The rows of M fall into 4 groups, which share some directions, and each row is roughly a mix of its group's hidden directions.
M, 141 rows:
[[ 18 -11 -29 -15 -19   3 -56  20  24  11]
 [-36 -11  37  -2  29 -17  14 -18  -6 -40]
 [ 17  20  25 -30  48 -22  25   9 -15  -4]
 [ 24 -27   0  39 -27  21   4 -30 -33  -5]
 [ 18   4  18   0  38  21 -16 -22 -24 -46]
 [-29  13  24 -18 -17  -7  57   0 -17 -15]
 [ 20 -13 -34 -23 -10  18  24  21  47   7]
 [-14 -50  -4 -35  -2  -5  34 -24  19  -3]
 [ 18   3  -9   6 -11   4  57 -22 -13  39]
 [ -5   9 -26  15 -24 -35  15  24  39  30]
 [-43 -11 -17  -1  45  -9 -18 -22 -17 -22]
 [ -3  -2 -53   8   8   5 -15  -4  50  18]
 [ -7 -36  56  11  18  -3 -13  23  20  -4]
 [ 22   0  28 -17  41 -43 -17  -4  14 -21]
 [ 22  38   4 -20  51 -18  15  -7   2 -22]
 [ -1  21 -22 -37 -16 -39  -9  27  29 -20]
 [-23   6   6   8  50  35  35 -19   3  10]
 [-62 -15  -5  13  13 -24 -11 -19  21  12]
 [ 21 -27   6 -45 -21  16  29  14  33   5]
 [  7 -34  29 -22  -8 -38 -20 -34  -9 -19]
 [ 37  11  43  26  29 -21 -14 -17  12  11]
 [ -3  17 -27 -36   2 -48 -17  14   2 -29]
 [-15  13 -15  56 -18 -25 -14  23 -20  12]
 [ 15  27  17  -7  -6  -3 -10   8  64 -18]
 [ 11   8 -22  36  12  36  28   3 -41  11]
 [-28   0  26 -13 -18  20  13  -7 -58   8]
 [-11   2  11 -11  38  10  32  -8  29  46]
 [ 15  41 -21 -35 -13  34 -16 -26  -4 -12]
 [-11   7 -14  30 -46   2   1  22 -46   0]
 [  5  41 -19  17 -33  -1  23  21 -35  21]
 [  9 -43  29 -42  11  14 -21   0  23 -11]
 [ 24 -13  -7  42 -28  -6  27   1  12 -42]
 [  6  12  -1  19 -35 -14  18  44 -32  27]
 [-24  36  -2  32  35 -23  -9  10 -28  20]
 [-13   2 -23  24 -42 -35 -22  21  -8  29]
 [ 37  30  20  18  14 -41   4  22  20  16]
 [  0 -32  15 -34  -8  46 -24   3  25  16]
 [-20 -33  -7 -27  34   1  12 -37  29 -15]
 [ 47 -22  21  -5  -5 -28 -17  17  37   5]
 [ -6  33 -29 -12  21  14  38  10 -37  18]
 [ 31  -8 -19  23  30 -31 -13 -10 -13  43]
 [-23 -12 -16  17 -15  -3 -41  30  43  12]
 [-49  12   9  24   2 -39  33  10  -6 -10]
 [ -7   1  15 -36  27 -34   4  41  -5  28]
 [  6  20  21 -21  -9   0  16  51  31  28]
 [ 25   9  -8  23  16 -36  35 -34  20  20]
 [-19 -45   5   2 -29   1 -46  22 -12  -4]
 [-32 -22 -58   3  10 -10 -12 -16  -8 -23]
 [-27  -7  21  18  43 -19   4  -8  -2 -47]
 [-31 -31 -14  11  -5  44 -40  13  -4  -9]
 [-32 -30 -14  34   0  35 -18  25  14  19]
 [-20   0 -37  10  31 -53  -1  -2   8 -17]
 [ 15  14  46  17  34 -26 -23  26   2   9]
 [ 43   3 -22  -2  -5 -15  24 -38 -11  35]
 [ 23   1  38  -6 -14  42  15 -14 -36  19]
 [ 20  26  31 -22  35 -20   6  26  34  -6]
 [  3 -23   6 -11  34  -9   6  -8  52 -37]
 [ -2 -61  25 -15   9 -12  28   0  16 -14]
 [ 51 -11  11  20 -35   4   5 -35 -13 -12]
 [  5  -1   1  -8  12 -10 -30   3  55  42]
 [ 23  13 -13 -35 -40  14  12 -14  26  32]
 [ 33  -2  11 -11  32  27   9   0 -10 -52]
 [ 31  12 -36  17  21 -18  -2  31 -26  30]
 [-23   5  21  11  28 -22 -26   0  19 -51]
 [-12 -31 -17  38 -27  30   1   6 -31  23]
 [ 18 -41  15   2 -17  43   3   0  30 -27]
 [  4  36  14 -14  22   3 -41   9 -43 -16]
 [ -3  -1 -18  17  32 -20 -29  49  15  21]
 [-44 -22   4  27  19  19  33   4 -27  16]
 [-13 -39  14  -4 -35  11  16  -6 -44  22]
 [ 33  46  16 -34  24  26 -10  -8   3  -4]
 [ 22 -16  -2 -11 -57 -23 -16  14   7  30]
 [  8 -26 -12   6 -54 -18 -37   1  18  15]
 [ 17  -4  30  28  -9  -8 -33  47   7  23]
 [ 18  25 -25 -18 -21 -30 -22  23  38  16]
 [  7   4  38  -2  17 -43   2 -23  30 -31]
 [ 44  12 -18 -27 -27  10  24   8  36   9]
 [ 26   1  -4 -54  -4   7 -21 -25  30 -19]
 [ 21  28 -21   8 -12 -32  29  15  45  -1]
 [  4  23  55  13  34 -29   7  12  -2 -10]
 [ -7 -14  23  -9  20  37  -2  -6 -51 -27]
 [ 43  22   3  16 -21 -11 -41  -4 -16  30]
 [ 45  16  42  -4  -8   0 -17 -26  29  -8]
 [  7 -13 -31  34  34 -33   3 -37   4  10]
 [-39  21  -7   3   9  41  26  34   8  18]
 [-19   0  -6 -46  16 -44  -9  24  -8  24]
 [ 31   2 -24   9  -9 -15  30  -6  11  55]
 [  7 -20 -27  41  -3  15   0  21 -38  30]
 [ 15  50   1  32  35  26  14  -7  12   0]
 [-19 -22 -19  -4  -1  20 -50  41 -14   8]
 [ 15   4 -14 -48 -12  11  11 -34  -7 -40]
 [-14  -1 -20 -10  38 -13 -24 -33  45   0]
 [-13 -11 -16  16 -26  35  49 -18  15  19]
 [ 31  24  23  -1 -37  -3  10  16 -44  16]
 [-19  -3 -39  20 -13  22  -5 -46 -21 -21]
 [-19  -7  -1   3   1   1 -51  18  39 -34]
 [-18 -28  41  -6  35  -1  -4 -12 -14 -40]
 [ 22  17 -19 -37   1 -38 -19 -24  33  -6]
 [ 35  18  -2 -49 -12 -22 -29  -8 -14 -20]
 [-25   6 -13  22 -36   5 -21  27 -29  37]
 [-33 -26 -32  -3 -35 -15 -11  -3  13  38]
 [-10  -9  21 -18 -48  -4 -19  -1  49  -4]
 [-24  19  16 -27  -5  -3  41  31 -37  -7]
 [ -9 -32  12 -51   3  28  28 -14  10  17]
 [-13 -16   8  43  15 -17  48   5 -21 -18]
 [-24 -14  22 -29  25  21  19 -30   2 -40]
 [-65 -29  11 -14   0   5 -15  15  10   8]
 [ 27  36  -6   8 -13  -9  47  -6 -27 -26]
 [-12   9 -23   5  -7 -27  25 -21  53 -25]
 [  2  15 -53  11 -41  17   6  -1 -16  24]
 [ 24  -2 -14 -31 -29   5   2 -24  -7 -53]
 [ 23  -5 -52 -15 -10 -24 -15  14   0  38]
 [-33  -5   0 -11   8 -24  41  -4  45 -19]
 [ -3  -2  -9 -19 -37  39  42 -25 -16   1]
 [ 50  31 -36  -2 -18  25   3  11   0  10]
 [-27  -1  25   1 -29  46  17  33  18   2]
 [ 11  -8  34 -11 -33 -12 -20   8  53  -6]
 [ -6 -42   4  10 -10 -53   9  15  23  20]
 [  0  18  -9 -33 -12  18  33 -20 -44 -24]
 [  3  13  -7  -4  57 -32 -16  33   9   5]
 [ 42  19  17   8  -8 -36 -17  19 -14 -37]
 [ 45  36  -7  15 -28  -9  14  30 -20  10]
 [-34  12  28 -43 -17  17  28 -20  12 -14]
 [-23 -30   0  29   2 -51 -23  20   1  12]
 [ 24   3  30  33  24 -13  -4  21  12  46]
 [ 23   5   4 -13 -16  44  -2   8 -54   6]
 [ 13 -34 -12  12 -29 -20 -18  26 -23  40]
 [  1   2  23  13 -16  34  53  -4  -9  31]
 [ -2   3  17  25  25 -25 -29  -9  45 -29]
 [ 11   9 -52 -32 -11 -37  18  -4 -13   9]
 [-10   5  -9  33  -3  -5  61  -5 -28 -12]
 [-40   5 -12 -33  -5  -3  -4  18 -21 -48]
 [ 46  35  17   9 -11 -16  24  21 -21 -22]
 [ 27 -10 -27  28   7 -11 -19 -43 -28 -23]
 [-34 -12  13  38  18 -38 -35  -3  -8   8]
 [-49 -29  12 -12   9  11  39  16 -12 -18]
 [ 15  -9  34  35  17  26  43  18  -2 -12]
 [ 15  -5  48  37  13  21 -19 -17  28   0]
 [  4  35  11   8   6  56  20   7 -30   8]
 [-42   2  32  -1  -5  -4  31   0 -44 -13]
 [-24 -36 -16  -4   3  44 -21  12 -29  22]]

Each list below has four rows that fit no group; the rest each fit one group, if only roughly. Name those rows in the order they come.
- J265: [-33   9 -24  48  20   1  29  -4  -8  25]
- J685: [-25   5 -38 -17 -18  25  44  20  11  16]
- J233: [  3   3  42 -17   9  16  -2  -8 -58 -15]
- J234: [-25  23 -52  10  -3 -13  29  12  29   3]
- J946: [ 38  -4   0  21 -31   5 -27  21 -39 -21]
- J836: [ -7  14 -40 -12  28  36   9  -9 -35  23]
- J334: [-16  24 -30 -31 -23  -7  11 -24 -42  17]
- J157: [-26  28 -12  38 -22   9   7 -11 -20  42]
- J584: [ 19  -4  37  13  -4  36  -8  24 -18  43]
- J775: [ -1  11  58  -9 -14 -11 -40  19  16   4]
- J653: [-23  24  -1  -3  40   0 -30  -5  15  46]
- J695: [ 12  13  31  15  58  11  19  -1  -3 -25]
- J998: [ 17   5  18 -15  -8  18  42 -47 -29  -4]
- J755: [ -8  32  37 -11  18 -36  15  15   8 -35]
 | J946 J836 J157 J775
- J172: [ 20  45  10 -14 -11 -17  18  49  -2   9]
- J873: [-17 -22 -21 -19 -27  33 -36 -28 -11  20]
- J602: [ 30  14   9  10  24  30 -34  -5  34 -30]
- J833: [-51 -15 -45  -2 -17   5  -3 -24 -16  -1]
- J747: [ 40 -18   1   5  -8  35 -13 -41 -18  25]
- J354: [-20  20  -6 -12  17  11  27  51  -2  36]
- J320: [-20 -40  12 -22  27  42   2 -12  -9 -25]
- J118: [  3  -2 -10 -22 -33  18 -38  26  42 -12]
- J835: [-21   6 -50  33  14   4  14  38  -4  -8]
- J583: [ -9  29   9  37  19 -41  23  12   1 -28]
- J68: [  9   0 -31 -39  -5  -6  -2 -13 -57  -5]
- J668: [-26 -10 -33  39  15 -10   5  20  39  19]
- J739: [-51 -31   5  -7   2  33  -6 -25  23  -2]
- J750: [-25  -7  18 -13  22  32  12 -32 -46   5]
- J600: [-14  29  29 -42  24  13  37  -7   7 -15]
 | J172 J873 J739 J750
- J656: [ 53   4   8  31   8 -14 -11 -39  12 -10]
- J802: [ -2 -24  -5 -25 -16  44 -30 -19 -22  28]
- J516: [ -8  20 -16 -31 -10  51  34  11  19   5]
- J743: [-30  30 -34  18  -4 -28  19 -16 -21  30]
- J256: [ 32  12 -22   7 -49 -14 -20   9  34   7]
- J674: [-63  -9 -10  20  28 -15  10  -3   5 -17]
- J60: [-38  17  -9  39  18  22 -16  11 -15  36]
- J98: [ 28  -3  18  41   2 -34 -13  14  27  32]
- J688: [ -5  10  -4  33 -41  23  -6 -37 -25  22]
- J935: [-20 -17  -3 -22   6  -1  18 -44 -50  -4]
- J816: [  5 -12 -31  52 -21  30 -17  19   1  16]
- J284: [-39 -52  23  12  17  -6 -21   8 -14   3]
- J535: [ 34  26   8   6   6  18  -7 -13  -1 -59]
 | J656 J516 J98 J688
- J322: [ 32 -31  41  31  15  10   5 -15 -15 -23]
- J503: [ 40  18  25  -2  22 -32 -16 -38  -4 -16]
- J425: [  6 -36  24  20   7  12   3 -42 -31 -28]
- J37: [-50  -3  27 -10  28 -29 -30  -4 -10   3]
- J967: [ 13   8 -29   9  23 -60   4 -18  20   1]
- J135: [ 16  33   7  45  23 -18  40   7  -8   0]
- J246: [-29  27  18 -27   8  14  32  14  -9 -43]
- J364: [-30  32  22 -13  10  40  25   4 -30 -13]
- J657: [ 35  -4 -42 -18 -16 -26   8 -19 -22 -29]
- J365: [-52 -31   0 -25   1   1   0 -19 -37   0]
 | J37 J246 J364 J657
- J776: [ -8 -10  45  25   7 -16  11 -21  46 -13]
- J351: [ 18  -3  28  -5   8 -47  26 -31  31  -3]
- J161: [  6  10 -17  14 -11 -18 -47 -18  27  41]
- J134: [ 42  11  32  14  12 -30   6   5  -4 -42]
- J221: [-52 -17   7  -6  25 -37 -15 -23 -14  -4]
- J901: [-52  34  11 -13  19  19  12   6   4 -32]
- J915: [-20  -3  24  17 -22  36  30 -17  38 -21]
- J132: [ -8  30 -12  40   7  27  48  -6 -11  10]
- J369: [-33 -20  39  23   7 -37   1  15 -27  -9]
- J392: [-20 -19   9 -14   4   8  29 -37 -51  -5]
 | J776 J351 J221 J901
- J671: [ -6  18 -10 -27  52  -7  15   1 -23  36]
- J479: [-11  25 -65 -11  -7 -19  -9   6 -11  16]
- J865: [-15  -1  35 -13   5  16   5 -26 -33 -48]
- J493: [  3  13 -32   9 -39  37  29 -17 -13 -24]
- J498: [-27 -23  30   8 -36  26 -11 -12  35 -19]
- J919: [ 13 -17  10  25  -9 -61   2  23  24   3]
- J799: [-17 -47  -6  11 -16  -1 -13   5  -6  53]
- J362: [ 47   7  11   6   3 -12   4  12   7  57]
- J481: [ 10   4  47  24  37   1 -17  -4 -37   9]
- J137: [-18  -7   9 -10  15  12 -31  46 -45   5]
- J295: [-36   4  44 -10 -15  10  40  23  -8  13]
- J319: [ 13  25 -30  11 -33   0  35  38   4  20]
- J558: [ 33 -35  31 -19 -11  24   3  33 -25   2]
- J567: [-21  -4  32 -20   6   1   2 -25  58 -11]
- J999: [-53  -1  11  -4  18  20  -1 -32 -36  -9]
 | J671 J799 J295 J567
- J56: [  4 -32  41   4  32  32 -25 -15  10  18]
- J936: [ 46  34   0   5  28  13 -14 -11 -31  23]
- J582: [  3  -2  23  10 -30 -54   1  22  12  29]
- J35: [-32 -28   9  13  -4  41  28  18  29 -16]
- J588: [-49  -1   6 -43  25   1   5  -7  30   9]
- J22: [-20 -38   9   8  27 -31  38  -5  14  26]
- J309: [ 20  37  23 -25 -35   8  36 -17 -11   5]
- J142: [ 13  47  15  28 -11  26   3  29  -6  31]
- J520: [ 22 -24 -20  31   3  14   1 -19  18  52]
- J742: [-17  30 -35 -15 -12   4   6  42  15  35]
 | J56 J936 J35 J588
- J87: [ 40   8   4  16  -8  -9  10 -44  43   1]
- J512: [-28  21 -34  -6   2 -13 -21 -25 -44 -20]
- J138: [ 44   8 -27 -15  10   5 -48  -3  10  21]
- J408: [  4  17  27 -11  14 -51  -6 -41  -6 -17]
- J418: [-25 -12 -15  19  24  38  19 -20  43   8]
- J616: [  8  -4  25  34  16  -3  39 -48   8  -4]
- J995: [ 26  29 -20  27   1  18   4  28 -46  -9]
- J754: [ 32   7 -17 -19 -35  20  27  35  -8  25]
- J543: [-13 -15   2  -6   8 -39   8  45  21  39]
- J549: [ -5  -2 -10   0  34 -20  26  47  22  31]
- J843: [-15  10 -24  38  21 -46  20 -16  17  13]
 | J138 J408 J543 J549
- J152: [-19 -45  16  16  43  -7  32 -10   7  -9]
- J620: [  5 -17  13 -56 -12  15  -9   7  18  39]
- J702: [-15 -28  18  13  24  15   8  32 -43 -27]
- J818: [-17 -29 -32  11 -28   8 -26  45  -4  11]
- J625: [-14  15 -28  53  12 -21  11 -16  -5 -31]
- J921: [-27 -17  52   1 -15 -43  -9  -3  -9   5]
- J925: [  7  -6 -28  -7 -54   3  -7 -43 -12 -10]
- J990: [-40  16 -43   9   7  12  18 -26 -11  30]
- J264: [ 33 -10  18 -44 -27   0  -9 -41   2  -8]
- J131: [  6  43   1   2  51   7  25  -3  13 -26]
- J450: [ -9   3 -41 -16 -46 -13  24 -11 -10  29]
- J44: [  2  43  28  11 -21 -32  28   5 -31  -6]
- J977: [ 14 -32  24 -27  39  19  -1 -22  26  23]
- J734: [ 22   4 -10  33 -39  13 -31 -34 -22   1]
- J874: [ -9 -20  21  11   4  13 -36   5 -56  15]
 | J818 J264 J977 J734
- J966: [-27  -9  33  12 -20 -43  25  -7  -8 -30]
- J469: [ 42  51   5  18 -16 -26  -8 -12  -9   4]
- J119: [ 24  11 -18  24  30 -11 -33  29 -37   8]
- J693: [-35 -29 -35  14  -6 -29  -3  16  -7  37]
- J191: [  9  -6 -20  -5  -6  20 -56 -26   2  35]
- J209: [  8 -13   9  19   0  19 -55 -15  36 -22]
- J765: [-39  27   3 -49  12  -5  -1  -6  30 -16]
- J902: [ 18 -19 -32  21  10 -18 -18  11  17  52]
- J979: [ -7  -3   2  22  17  -7  50  13 -24  44]
- J81: [-11   3  31 -30  -1 -21 -43 -18 -18 -33]
 | J966 J119 J693 J81
- J237: [  3  48 -19  -3  28 -32  16  14  33  -7]
- J72: [ 37 -20 -30  31  24 -20  20 -14 -28   1]
- J249: [ 26 -26  -6  -4  -2  35 -26 -39 -34   7]
- J89: [  2  22 -19  60   4  -2  -1  20 -18  28]
- J332: [-41   1  16 -16 -22  20  -5   0  52 -14]
- J491: [11 13 10 22 35 13 24 49  4 28]
- J751: [ -9 -14 -33  24 -31 -51 -15  -5   6 -14]
- J831: [ 11  27  33  15  -9 -40  34  17 -18 -19]
- J453: [18 37  6 49 -3 19 -6 26 14 26]
- J730: [-29   5 -43  15  17 -28   3  -5 -36  26]
 | J237 J72 J89 J730
- J875: [ 12  33  -9  -5 -59  14  29   9   2  -3]
- J216: [  3  39 -44  20   5  -9  -1   2  -9  44]
- J933: [ 10  17 -26  -8   4 -37  53  -8   2  25]
- J71: [-39 -16  -7  14 -11 -10 -38  -5  -9  47]
- J521: [  3 -16 -51  23 -35  -8   7 -29 -20   8]
- J302: [ 41  -3 -17  55  11 -18   3 -10 -13  16]
- J272: [-27 -10 -32  -6 -37 -16 -32  20   8  32]
- J490: [-50   3   4 -22 -29  20   2 -25  26 -20]
- J337: [ -2 -12   7  -5 -14 -53 -13  34  -1  38]
- J637: [ 16   5   9   6  -8 -42  38  20  16  41]
- J880: [-55   0 -31   5   8   1  33   8  24 -15]
- J331: [  4 -33  50 -30 -20 -22 -11  -4   6  22]
- J372: [-18  25   4  10  12  14 -41  22  -6  49]
 | J875 J216 J521 J302
